50 stands for zero in the data rows.
What is the hidden score of each row? Scores go from 0 to 40, and 20 is about the middle. The score is a weighted sum of the row's numbers plus the product of two more (or one squared), each taken from its middle value.
[43, 40, 49, 72, 56, 47, 39, 67, 50, 50, 22, 44, 48, 41, 47, 64, 49, 69, 55, 37, 74, 37, 66, 52] -> 24
[35, 41, 51, 75, 59, 43, 33, 67, 50, 55, 18, 44, 56, 41, 52, 67, 52, 72, 54, 44, 63, 32, 78, 65] -> 27
[55, 55, 64, 45, 31, 45, 50, 46, 57, 35, 60, 66, 44, 42, 53, 35, 53, 55, 63, 36, 58, 57, 55, 51] -> 21
[39, 48, 56, 69, 61, 46, 36, 65, 46, 51, 27, 46, 45, 38, 52, 62, 48, 68, 58, 43, 70, 31, 68, 65] -> 30
[65, 40, 64, 48, 30, 57, 60, 54, 54, 47, 41, 34, 58, 53, 37, 32, 63, 32, 46, 36, 59, 76, 61, 37] -> 13
[56, 38, 60, 43, 35, 54, 57, 48, 57, 43, 39, 42, 67, 56, 38, 37, 66, 34, 53, 36, 63, 72, 64, 40] -> 18
[50, 64, 45, 62, 70, 49, 32, 48, 34, 50, 58, 56, 48, 49, 71, 41, 39, 65, 51, 69, 42, 30, 42, 52] -> 20
[54, 40, 39, 39, 57, 53, 54, 58, 37, 46, 44, 38, 67, 64, 39, 50, 64, 24, 37, 50, 47, 63, 34, 31] -> 19
[60, 75, 38, 40, 54, 22, 32, 44, 70, 55, 49, 60, 50, 47, 50, 70, 60, 48, 44, 39, 55, 40, 41, 56] -> 7
[61, 74, 37, 51, 63, 26, 34, 49, 65, 55, 53, 59, 44, 50, 49, 74, 50, 42, 47, 40, 44, 45, 34, 53] -> 25
[49, 39, 37, 36, 56, 53, 56, 53, 36, 43, 54, 30, 57, 65, 41, 44, 68, 34, 39, 52, 46, 58, 30, 37] -> 14
[42, 44, 48, 66, 57, 46, 34, 62, 47, 55, 22, 35, 51, 38, 47, 61, 52, 69, 50, 41, 68, 32, 75, 58] -> 16
[47, 67, 36, 58, 75, 51, 41, 45, 37, 57, 55, 52, 48, 48, 66, 46, 40, 68, 50, 65, 42, 28, 41, 61] -> 17
[53, 72, 32, 45, 62, 26, 38, 44, 60, 57, 54, 60, 42, 49, 48, 71, 53, 49, 47, 46, 47, 43, 38, 52] -> 19
[26, 37, 62, 42, 55, 65, 57, 32, 49, 69, 47, 41, 57, 55, 62, 46, 38, 64, 41, 85, 52, 47, 62, 65] -> 15
[52, 71, 43, 57, 71, 53, 32, 58, 35, 51, 54, 49, 47, 51, 66, 52, 42, 64, 43, 65, 37, 29, 49, 62] -> 23
[54, 42, 40, 33, 55, 57, 60, 57, 31, 47, 48, 40, 60, 62, 36, 40, 63, 29, 43, 52, 45, 57, 26, 41] -> 24
[45, 66, 45, 57, 66, 54, 34, 55, 35, 53, 52, 41, 52, 50, 66, 39, 45, 69, 48, 69, 38, 28, 43, 50] -> 13
[48, 66, 38, 60, 73, 49, 35, 46, 36, 51, 52, 45, 49, 47, 64, 43, 42, 66, 46, 70, 42, 32, 49, 50] -> 15
[41, 65, 46, 57, 67, 51, 36, 41, 38, 58, 54, 48, 50, 47, 66, 45, 42, 64, 44, 72, 38, 29, 46, 56] -> 25
[55, 37, 64, 40, 47, 61, 50, 55, 34, 40, 63, 50, 54, 53, 49, 38, 54, 40, 53, 58, 46, 57, 46, 47] -> 18
[53, 72, 33, 38, 53, 25, 33, 36, 60, 48, 55, 61, 50, 50, 54, 57, 54, 42, 45, 49, 48, 42, 37, 50] -> 18
[54, 68, 40, 45, 53, 26, 34, 47, 64, 59, 50, 58, 53, 53, 51, 66, 57, 43, 41, 50, 47, 43, 36, 53] -> 13
[43, 69, 33, 41, 55, 28, 33, 50, 58, 50, 47, 57, 48, 50, 51, 62, 56, 48, 46, 42, 45, 45, 42, 55] -> 29
[40, 43, 51, 66, 55, 43, 36, 62, 55, 51, 22, 33, 47, 41, 50, 60, 49, 74, 54, 41, 68, 32, 75, 63] -> 17
[60, 35, 68, 42, 32, 53, 57, 53, 61, 46, 39, 44, 63, 54, 34, 36, 70, 34, 55, 29, 70, 75, 68, 41] -> 21
[62, 38, 67, 58, 36, 66, 80, 48, 59, 44, 57, 42, 36, 44, 39, 43, 47, 41, 60, 26, 45, 73, 58, 30] -> 14
[49, 62, 42, 58, 69, 50, 31, 53, 34, 47, 55, 49, 50, 48, 66, 43, 41, 67, 45, 68, 38, 30, 48, 54] -> 19
[65, 43, 69, 67, 35, 68, 83, 46, 64, 51, 53, 42, 38, 46, 40, 36, 45, 44, 55, 21, 42, 81, 60, 33] -> 17
[55, 38, 59, 35, 29, 54, 61, 52, 58, 45, 34, 29, 63, 56, 36, 38, 72, 35, 48, 27, 72, 67, 72, 40] -> 5
[61, 43, 74, 68, 37, 72, 83, 56, 62, 47, 53, 37, 42, 43, 38, 37, 49, 44, 59, 24, 44, 75, 57, 32] -> 13
[51, 40, 52, 46, 47, 67, 55, 57, 27, 41, 55, 42, 49, 55, 54, 32, 55, 43, 54, 56, 44, 51, 49, 37] -> 20
[40, 48, 48, 26, 32, 46, 64, 27, 60, 57, 63, 57, 52, 56, 54, 47, 48, 43, 45, 57, 47, 63, 48, 52] -> 23
[50, 41, 33, 34, 53, 53, 53, 53, 30, 44, 58, 42, 62, 64, 43, 39, 64, 28, 44, 53, 38, 62, 31, 33] -> 20
[42, 45, 54, 70, 52, 48, 36, 59, 55, 59, 19, 50, 53, 40, 52, 63, 45, 72, 58, 42, 74, 34, 75, 62] -> 24
[61, 73, 37, 39, 62, 24, 32, 49, 61, 53, 49, 60, 49, 49, 49, 71, 56, 47, 49, 44, 39, 45, 37, 47] -> 14
[47, 69, 43, 59, 66, 46, 34, 43, 35, 60, 54, 43, 46, 48, 65, 47, 41, 62, 42, 73, 35, 28, 47, 54] -> 29
[45, 62, 35, 53, 72, 58, 38, 45, 32, 51, 54, 55, 45, 49, 63, 42, 39, 69, 51, 64, 46, 27, 40, 54] -> 18
[46, 39, 29, 30, 58, 55, 56, 57, 34, 48, 53, 45, 60, 62, 38, 44, 65, 34, 43, 49, 42, 58, 35, 35] -> 19
[62, 57, 54, 82, 70, 74, 64, 44, 42, 62, 63, 39, 33, 43, 62, 47, 29, 55, 49, 65, 17, 51, 42, 49] -> 23
[40, 63, 34, 56, 66, 47, 29, 55, 32, 53, 57, 44, 54, 51, 65, 45, 43, 69, 46, 67, 40, 27, 44, 53] -> 21
[57, 38, 60, 38, 31, 57, 56, 50, 57, 46, 33, 35, 64, 56, 35, 41, 70, 36, 48, 34, 66, 74, 62, 41] -> 10
[39, 49, 53, 69, 60, 48, 31, 68, 45, 52, 17, 27, 54, 43, 48, 63, 53, 73, 55, 40, 65, 33, 73, 57] -> 20
[53, 29, 67, 38, 26, 50, 65, 39, 56, 51, 59, 72, 50, 50, 45, 51, 46, 27, 57, 63, 49, 63, 55, 55] -> 17
[41, 43, 51, 66, 50, 43, 32, 62, 56, 48, 26, 46, 52, 40, 49, 63, 48, 68, 55, 41, 65, 35, 75, 60] -> 36
[38, 51, 40, 21, 32, 47, 62, 26, 62, 57, 61, 60, 54, 59, 54, 43, 47, 45, 43, 57, 51, 57, 49, 56] -> 13
[52, 39, 39, 31, 56, 52, 51, 57, 39, 41, 50, 45, 64, 61, 41, 44, 65, 35, 45, 47, 49, 58, 30, 37] -> 15
[65, 44, 69, 63, 30, 70, 78, 49, 61, 45, 57, 45, 41, 40, 36, 37, 49, 43, 56, 24, 44, 78, 59, 32] -> 12
[62, 41, 66, 59, 32, 67, 75, 43, 59, 46, 55, 45, 40, 44, 43, 34, 46, 46, 58, 28, 50, 74, 59, 35] -> 15
[50, 35, 80, 26, 24, 57, 69, 54, 63, 18, 81, 85, 40, 48, 44, 42, 44, 53, 73, 43, 76, 64, 55, 67] -> 29
[46, 68, 39, 56, 63, 49, 36, 49, 33, 54, 59, 52, 47, 49, 65, 50, 36, 66, 48, 63, 43, 26, 42, 58] -> 23
[47, 67, 49, 63, 66, 49, 36, 49, 37, 51, 57, 50, 45, 50, 68, 47, 41, 66, 51, 70, 45, 28, 45, 56] -> 26
[55, 54, 52, 70, 61, 68, 69, 33, 44, 60, 66, 54, 37, 49, 67, 42, 29, 58, 48, 66, 25, 53, 36, 47] -> 37
[21, 33, 49, 34, 43, 62, 57, 27, 49, 71, 47, 44, 55, 61, 62, 33, 40, 58, 41, 85, 56, 49, 68, 65] -> 17
[50, 73, 34, 44, 57, 31, 39, 47, 56, 50, 54, 60, 47, 51, 51, 68, 52, 46, 44, 51, 41, 41, 33, 52] -> 27
[42, 50, 53, 31, 35, 45, 62, 31, 64, 58, 58, 58, 53, 57, 54, 47, 48, 41, 42, 55, 49, 65, 52, 54] -> 21
[37, 42, 57, 68, 49, 45, 28, 58, 52, 60, 20, 40, 51, 39, 49, 70, 49, 70, 57, 47, 70, 30, 77, 65] -> 20
[59, 53, 57, 47, 35, 44, 50, 55, 53, 37, 55, 62, 48, 42, 53, 38, 54, 53, 60, 34, 61, 54, 56, 51] -> 15
[53, 31, 69, 34, 19, 51, 63, 33, 61, 48, 66, 71, 55, 51, 48, 47, 48, 22, 55, 55, 48, 64, 53, 51] -> 16
[50, 40, 38, 37, 54, 59, 55, 49, 40, 53, 46, 37, 63, 66, 40, 47, 64, 28, 39, 54, 42, 59, 34, 36] -> 13
[51, 32, 54, 54, 45, 63, 53, 58, 30, 36, 59, 53, 57, 54, 50, 39, 50, 44, 49, 60, 51, 54, 45, 46] -> 24
[52, 42, 37, 40, 60, 58, 57, 61, 37, 52, 45, 32, 58, 66, 40, 49, 68, 36, 41, 50, 47, 59, 38, 40] -> 16
[25, 34, 53, 37, 44, 66, 59, 29, 46, 59, 47, 32, 66, 58, 67, 28, 44, 56, 41, 80, 61, 46, 65, 63] -> 12
[66, 34, 74, 68, 31, 73, 77, 59, 62, 47, 56, 43, 43, 40, 43, 37, 49, 46, 60, 27, 46, 73, 66, 37] -> 38
[39, 44, 54, 68, 51, 43, 36, 64, 52, 47, 27, 46, 47, 40, 52, 67, 45, 74, 54, 41, 69, 35, 68, 61] -> 24
[48, 44, 38, 35, 53, 55, 53, 51, 31, 45, 56, 34, 62, 66, 41, 40, 66, 34, 42, 48, 44, 59, 36, 32] -> 14
[22, 37, 55, 43, 44, 62, 64, 24, 53, 71, 48, 42, 59, 61, 65, 32, 39, 60, 39, 84, 58, 53, 70, 62] -> 19
[56, 74, 41, 46, 61, 31, 40, 49, 69, 55, 45, 57, 49, 50, 41, 72, 57, 48, 45, 43, 50, 51, 36, 49] -> 14
[60, 56, 59, 44, 33, 45, 51, 50, 57, 34, 62, 66, 41, 41, 52, 36, 54, 51, 60, 38, 57, 55, 60, 49] -> 13
[50, 25, 70, 34, 21, 48, 68, 39, 56, 49, 62, 78, 53, 52, 44, 57, 48, 21, 57, 54, 49, 65, 56, 53] -> 19
[23, 33, 59, 34, 49, 66, 57, 22, 49, 67, 43, 41, 65, 59, 65, 32, 40, 57, 40, 88, 62, 45, 71, 70] -> 10
[16, 39, 51, 33, 46, 67, 55, 27, 51, 68, 46, 43, 59, 61, 64, 32, 42, 58, 41, 80, 59, 47, 71, 64] -> 18
[43, 44, 48, 66, 55, 44, 30, 71, 49, 45, 17, 43, 54, 39, 49, 56, 50, 76, 59, 36, 69, 34, 78, 60] -> 37
[50, 69, 36, 44, 58, 26, 36, 45, 58, 62, 51, 62, 50, 52, 50, 69, 55, 43, 39, 57, 42, 40, 36, 56] -> 19
[62, 40, 40, 43, 52, 56, 56, 58, 30, 49, 47, 31, 65, 63, 40, 39, 64, 31, 46, 50, 37, 67, 30, 33] -> 16
[52, 32, 57, 48, 51, 66, 57, 51, 39, 43, 53, 46, 53, 54, 49, 44, 47, 38, 48, 64, 51, 53, 46, 48] -> 20
[44, 43, 39, 30, 52, 56, 54, 60, 35, 48, 56, 38, 57, 66, 43, 34, 62, 33, 36, 53, 36, 57, 33, 33] -> 14
[45, 69, 40, 59, 69, 49, 40, 52, 36, 57, 55, 47, 47, 48, 66, 41, 41, 68, 45, 63, 39, 31, 42, 52] -> 23
[40, 45, 50, 73, 54, 48, 34, 63, 51, 55, 20, 35, 50, 40, 49, 61, 52, 70, 55, 38, 66, 33, 76, 58] -> 21
[57, 55, 60, 51, 35, 44, 47, 58, 56, 35, 55, 60, 48, 42, 51, 36, 53, 45, 60, 41, 59, 54, 59, 53] -> 22
[50, 52, 59, 62, 61, 49, 36, 65, 50, 49, 29, 45, 53, 41, 47, 63, 48, 68, 56, 45, 74, 33, 70, 59] -> 21
[65, 34, 70, 66, 29, 69, 83, 51, 59, 52, 54, 43, 40, 44, 44, 38, 47, 37, 62, 30, 39, 78, 60, 28] -> 18
[50, 63, 32, 63, 74, 47, 40, 52, 31, 52, 58, 50, 51, 50, 66, 40, 38, 62, 50, 65, 42, 29, 35, 54] -> 20
[45, 70, 40, 59, 64, 50, 29, 47, 30, 53, 54, 48, 45, 46, 67, 43, 44, 67, 48, 67, 33, 27, 44, 54] -> 37
[60, 75, 32, 42, 60, 27, 39, 48, 66, 52, 46, 53, 45, 52, 42, 76, 60, 43, 42, 39, 47, 45, 35, 55] -> 14
[56, 29, 70, 46, 14, 47, 61, 38, 62, 48, 64, 73, 54, 50, 47, 56, 51, 23, 62, 63, 48, 65, 56, 51] -> 23
[48, 44, 52, 62, 55, 47, 37, 70, 50, 48, 24, 39, 52, 38, 50, 55, 49, 77, 53, 35, 70, 34, 68, 63] -> 20
[53, 43, 35, 34, 58, 57, 55, 55, 38, 47, 49, 31, 62, 62, 41, 46, 63, 29, 43, 45, 47, 63, 35, 44] -> 24
[49, 53, 56, 45, 36, 47, 58, 49, 66, 34, 56, 70, 41, 40, 47, 52, 48, 52, 59, 34, 54, 58, 56, 49] -> 19
[51, 37, 39, 39, 54, 54, 56, 58, 34, 53, 40, 35, 64, 63, 41, 42, 64, 36, 42, 51, 47, 57, 44, 41] -> 12
[55, 77, 41, 47, 60, 28, 32, 45, 66, 54, 47, 61, 46, 49, 52, 72, 50, 50, 46, 45, 45, 42, 38, 55] -> 20
[45, 64, 43, 61, 73, 45, 30, 48, 39, 54, 61, 50, 50, 47, 66, 46, 39, 68, 45, 68, 41, 26, 41, 54] -> 14
[40, 38, 54, 69, 56, 46, 39, 63, 55, 59, 17, 37, 53, 44, 49, 65, 50, 65, 58, 47, 65, 35, 72, 66] -> 24
[51, 42, 35, 31, 56, 57, 59, 51, 39, 47, 48, 48, 63, 65, 40, 43, 60, 28, 42, 45, 50, 59, 33, 36] -> 16
[47, 37, 52, 44, 46, 66, 54, 61, 31, 41, 54, 41, 54, 51, 50, 38, 51, 53, 49, 55, 53, 51, 49, 46] -> 17
[35, 50, 50, 26, 33, 42, 60, 24, 63, 54, 62, 56, 53, 56, 50, 43, 52, 42, 44, 60, 50, 63, 54, 56] -> 27
[48, 32, 52, 55, 49, 63, 53, 53, 29, 42, 61, 40, 52, 55, 54, 37, 52, 48, 58, 57, 47, 52, 43, 37] -> 20
[56, 30, 72, 43, 21, 52, 64, 37, 60, 49, 62, 70, 47, 50, 47, 52, 47, 28, 56, 59, 47, 62, 58, 51] -> 14
[43, 64, 34, 57, 73, 51, 39, 44, 32, 56, 60, 44, 45, 52, 63, 44, 35, 63, 46, 66, 39, 24, 36, 56] -> 23
[36, 66, 36, 53, 68, 54, 35, 51, 35, 55, 50, 42, 45, 49, 59, 50, 42, 65, 41, 66, 43, 30, 50, 48] -> 24
[54, 39, 57, 53, 49, 66, 57, 47, 30, 38, 58, 45, 53, 54, 54, 37, 53, 42, 50, 60, 45, 51, 43, 47] -> 24
[45, 44, 53, 64, 58, 46, 39, 62, 53, 52, 20, 38, 51, 42, 50, 64, 48, 69, 60, 42, 74, 42, 67, 64] -> 26
[61, 39, 63, 52, 30, 53, 57, 51, 57, 44, 40, 33, 64, 54, 38, 35, 68, 40, 59, 33, 67, 72, 65, 38] -> 14
[55, 53, 60, 45, 36, 44, 52, 57, 59, 35, 57, 69, 42, 40, 50, 50, 49, 53, 56, 33, 53, 52, 54, 50] -> 16
[41, 45, 55, 67, 57, 47, 34, 67, 50, 54, 23, 36, 48, 41, 49, 57, 49, 70, 58, 42, 69, 38, 72, 64] -> 26
[48, 69, 31, 46, 63, 30, 38, 51, 58, 53, 50, 65, 38, 48, 52, 71, 46, 55, 47, 48, 43, 38, 39, 57] -> 25
[87, 54, 50, 56, 29, 42, 55, 72, 40, 21, 79, 76, 35, 37, 44, 50, 53, 18, 66, 30, 23, 60, 25, 30] -> 31
[46, 69, 35, 42, 61, 29, 38, 42, 59, 63, 51, 63, 47, 51, 52, 68, 50, 57, 38, 55, 44, 41, 40, 56] -> 16
[56, 60, 57, 78, 68, 73, 61, 41, 44, 64, 60, 43, 36, 44, 62, 49, 25, 53, 47, 69, 21, 51, 38, 51] -> 34
[49, 45, 36, 32, 59, 55, 56, 54, 34, 49, 57, 39, 61, 59, 42, 43, 63, 30, 40, 52, 41, 58, 34, 33] -> 13
[52, 70, 35, 50, 64, 28, 37, 49, 64, 58, 45, 56, 53, 52, 49, 76, 52, 50, 42, 37, 47, 45, 42, 49] -> 21
[48, 43, 32, 34, 61, 58, 56, 56, 33, 47, 52, 35, 59, 62, 37, 46, 64, 33, 43, 51, 43, 61, 33, 36] -> 18
[54, 68, 34, 53, 57, 27, 32, 46, 56, 53, 55, 58, 45, 49, 50, 68, 50, 47, 46, 51, 47, 41, 37, 48] -> 20
[49, 70, 31, 43, 58, 25, 35, 45, 63, 54, 54, 64, 48, 51, 50, 66, 51, 49, 45, 50, 49, 41, 40, 56] -> 19
[56, 36, 55, 46, 41, 70, 58, 49, 36, 44, 55, 49, 50, 56, 51, 39, 49, 46, 54, 56, 53, 54, 48, 50] -> 17
[36, 41, 47, 66, 51, 44, 32, 58, 51, 52, 18, 32, 54, 42, 46, 60, 47, 68, 54, 42, 80, 30, 74, 59] -> 20
[42, 45, 49, 68, 62, 45, 31, 69, 52, 49, 20, 43, 45, 37, 50, 68, 48, 71, 59, 42, 67, 36, 69, 65] -> 35
[27, 38, 54, 28, 51, 67, 61, 26, 48, 73, 42, 30, 61, 63, 62, 31, 43, 57, 38, 84, 55, 52, 72, 65] -> 9
[47, 40, 39, 35, 56, 58, 54, 57, 37, 46, 50, 44, 61, 64, 39, 46, 66, 32, 44, 53, 49, 60, 33, 31] -> 17
[52, 38, 29, 37, 60, 55, 53, 59, 33, 48, 44, 34, 62, 63, 39, 45, 65, 30, 47, 45, 50, 60, 35, 42] -> 28
[56, 36, 64, 34, 32, 58, 58, 58, 57, 44, 37, 41, 63, 53, 40, 31, 69, 38, 53, 29, 65, 73, 70, 41] -> 26
[54, 69, 30, 46, 54, 26, 39, 41, 60, 52, 56, 64, 47, 53, 47, 63, 54, 48, 47, 45, 40, 49, 35, 50] -> 18
[54, 59, 54, 72, 56, 69, 63, 35, 48, 62, 64, 45, 34, 46, 63, 42, 29, 57, 46, 74, 23, 49, 40, 49] -> 32
[42, 66, 35, 58, 68, 51, 35, 44, 35, 59, 54, 49, 46, 49, 67, 44, 38, 67, 48, 69, 38, 27, 44, 57] -> 23
[43, 45, 53, 64, 57, 45, 34, 62, 52, 54, 22, 40, 50, 41, 44, 64, 47, 74, 54, 39, 73, 36, 76, 62] -> 22
[42, 45, 53, 71, 58, 48, 35, 62, 47, 52, 26, 38, 52, 42, 44, 64, 50, 67, 54, 46, 67, 35, 74, 60] -> 21
[47, 63, 38, 60, 75, 50, 39, 57, 39, 50, 50, 46, 42, 47, 64, 47, 43, 69, 48, 62, 41, 30, 49, 56] -> 19
[66, 33, 75, 62, 34, 77, 85, 54, 55, 43, 52, 36, 42, 43, 42, 38, 45, 43, 62, 31, 45, 76, 62, 34] -> 14
[44, 44, 51, 73, 56, 47, 35, 63, 51, 52, 26, 39, 49, 41, 52, 52, 48, 74, 54, 33, 71, 38, 69, 62] -> 25
[44, 54, 53, 59, 56, 45, 39, 62, 58, 51, 24, 35, 50, 42, 46, 62, 48, 69, 56, 37, 73, 39, 73, 59] -> 20
[43, 44, 49, 65, 50, 43, 35, 57, 52, 53, 22, 38, 51, 41, 48, 67, 51, 64, 54, 52, 69, 35, 72, 58] -> 19
[74, 41, 74, 66, 35, 73, 79, 52, 58, 43, 54, 37, 36, 41, 37, 38, 50, 41, 61, 29, 42, 77, 62, 28] -> 10
[43, 65, 39, 61, 64, 51, 34, 44, 35, 52, 57, 48, 49, 48, 68, 45, 43, 68, 44, 72, 42, 24, 46, 54] -> 16
[50, 68, 35, 37, 57, 25, 37, 38, 60, 57, 55, 69, 54, 53, 57, 67, 50, 48, 43, 58, 43, 41, 36, 63] -> 15
[43, 46, 53, 66, 56, 47, 35, 61, 50, 59, 25, 28, 51, 43, 50, 55, 50, 68, 51, 43, 68, 35, 79, 61] -> 22
[51, 45, 66, 42, 35, 47, 54, 57, 59, 32, 64, 70, 40, 44, 52, 47, 43, 57, 67, 42, 61, 53, 55, 56] -> 25
[61, 33, 56, 52, 40, 63, 55, 52, 28, 38, 58, 53, 54, 54, 52, 33, 53, 34, 56, 62, 46, 57, 44, 43] -> 20
[46, 51, 60, 45, 37, 44, 51, 54, 61, 36, 52, 55, 48, 45, 47, 49, 53, 52, 60, 41, 63, 51, 64, 47] -> 15
[50, 30, 67, 41, 14, 55, 67, 43, 55, 44, 62, 70, 46, 50, 42, 53, 51, 29, 61, 57, 47, 65, 54, 54] -> 24
[46, 40, 88, 32, 28, 56, 57, 51, 67, 24, 77, 97, 42, 48, 48, 46, 41, 50, 70, 48, 77, 60, 54, 71] -> 31
[57, 54, 68, 45, 29, 46, 49, 47, 57, 35, 65, 64, 48, 44, 54, 37, 49, 49, 60, 37, 60, 55, 55, 53] -> 15
[51, 79, 32, 35, 55, 24, 37, 48, 65, 52, 50, 60, 51, 45, 55, 71, 58, 52, 40, 42, 45, 43, 47, 54] -> 13
[55, 40, 36, 37, 53, 56, 57, 59, 32, 47, 50, 30, 61, 63, 43, 41, 65, 31, 43, 54, 43, 60, 37, 33] -> 16
[54, 39, 42, 39, 59, 54, 55, 58, 37, 48, 51, 42, 57, 63, 38, 46, 66, 36, 44, 48, 49, 68, 31, 36] -> 18
[53, 55, 56, 47, 33, 44, 53, 41, 59, 41, 58, 59, 43, 43, 52, 41, 49, 53, 57, 37, 49, 56, 59, 52] -> 19
[49, 27, 69, 34, 20, 56, 66, 42, 54, 43, 64, 70, 47, 52, 42, 55, 49, 29, 56, 57, 50, 64, 53, 51] -> 18
[25, 34, 61, 44, 49, 65, 59, 32, 50, 69, 43, 41, 56, 56, 63, 38, 40, 59, 41, 84, 52, 51, 65, 69] -> 24
[43, 68, 32, 38, 56, 29, 41, 42, 62, 59, 49, 61, 52, 51, 50, 68, 51, 46, 39, 50, 50, 44, 44, 56] -> 19
[40, 47, 56, 72, 51, 47, 34, 70, 55, 52, 26, 40, 44, 38, 51, 68, 49, 73, 59, 39, 72, 36, 72, 62] -> 30
[40, 44, 52, 65, 54, 44, 31, 70, 54, 57, 21, 37, 48, 41, 44, 69, 52, 69, 55, 38, 68, 33, 73, 61] -> 28
[57, 33, 56, 55, 42, 63, 52, 61, 30, 36, 55, 45, 57, 52, 51, 35, 53, 43, 57, 61, 54, 51, 46, 43] -> 22
[54, 25, 68, 48, 17, 44, 65, 33, 54, 48, 62, 81, 49, 49, 43, 52, 49, 27, 59, 58, 49, 67, 56, 55] -> 27
[53, 71, 38, 51, 64, 25, 33, 46, 60, 55, 48, 64, 47, 47, 53, 73, 53, 44, 45, 50, 43, 44, 36, 54] -> 27
[45, 37, 36, 39, 56, 58, 56, 59, 28, 49, 48, 37, 62, 62, 40, 41, 64, 35, 42, 55, 40, 56, 35, 34] -> 16
[49, 54, 61, 41, 35, 49, 50, 46, 62, 37, 56, 60, 46, 43, 50, 34, 50, 59, 61, 35, 58, 59, 54, 53] -> 16
[56, 71, 40, 53, 67, 23, 33, 49, 62, 59, 44, 62, 54, 51, 50, 82, 56, 42, 42, 46, 49, 42, 34, 55] -> 20
[56, 55, 60, 73, 56, 70, 64, 38, 48, 68, 67, 54, 34, 42, 64, 49, 29, 59, 43, 70, 17, 52, 39, 48] -> 24
[45, 71, 33, 43, 56, 25, 37, 48, 62, 57, 46, 64, 52, 53, 49, 67, 52, 47, 38, 46, 44, 43, 38, 50] -> 22
[56, 57, 53, 78, 66, 71, 63, 38, 43, 64, 65, 44, 31, 42, 62, 49, 28, 52, 50, 74, 22, 50, 38, 48] -> 34
[56, 41, 39, 34, 53, 54, 56, 62, 35, 44, 55, 41, 62, 63, 41, 45, 67, 27, 39, 50, 37, 61, 35, 32] -> 20
[44, 47, 56, 69, 53, 44, 30, 62, 50, 50, 19, 35, 52, 44, 50, 51, 51, 71, 57, 44, 68, 34, 79, 59] -> 18
[41, 43, 47, 65, 56, 46, 38, 71, 52, 49, 21, 42, 48, 40, 48, 63, 50, 67, 53, 41, 67, 34, 72, 64] -> 29
[50, 32, 54, 52, 46, 60, 54, 55, 32, 44, 60, 50, 52, 55, 51, 37, 50, 42, 56, 64, 48, 53, 43, 45] -> 22
[40, 36, 51, 46, 45, 66, 63, 52, 37, 49, 53, 51, 49, 54, 51, 40, 45, 50, 52, 62, 50, 53, 49, 51] -> 25
[37, 43, 52, 65, 62, 48, 40, 65, 56, 55, 23, 37, 52, 40, 46, 69, 47, 70, 58, 40, 71, 39, 69, 63] -> 31
[55, 53, 60, 53, 36, 44, 54, 53, 59, 37, 60, 68, 49, 43, 48, 44, 46, 47, 63, 36, 61, 54, 58, 51] -> 24
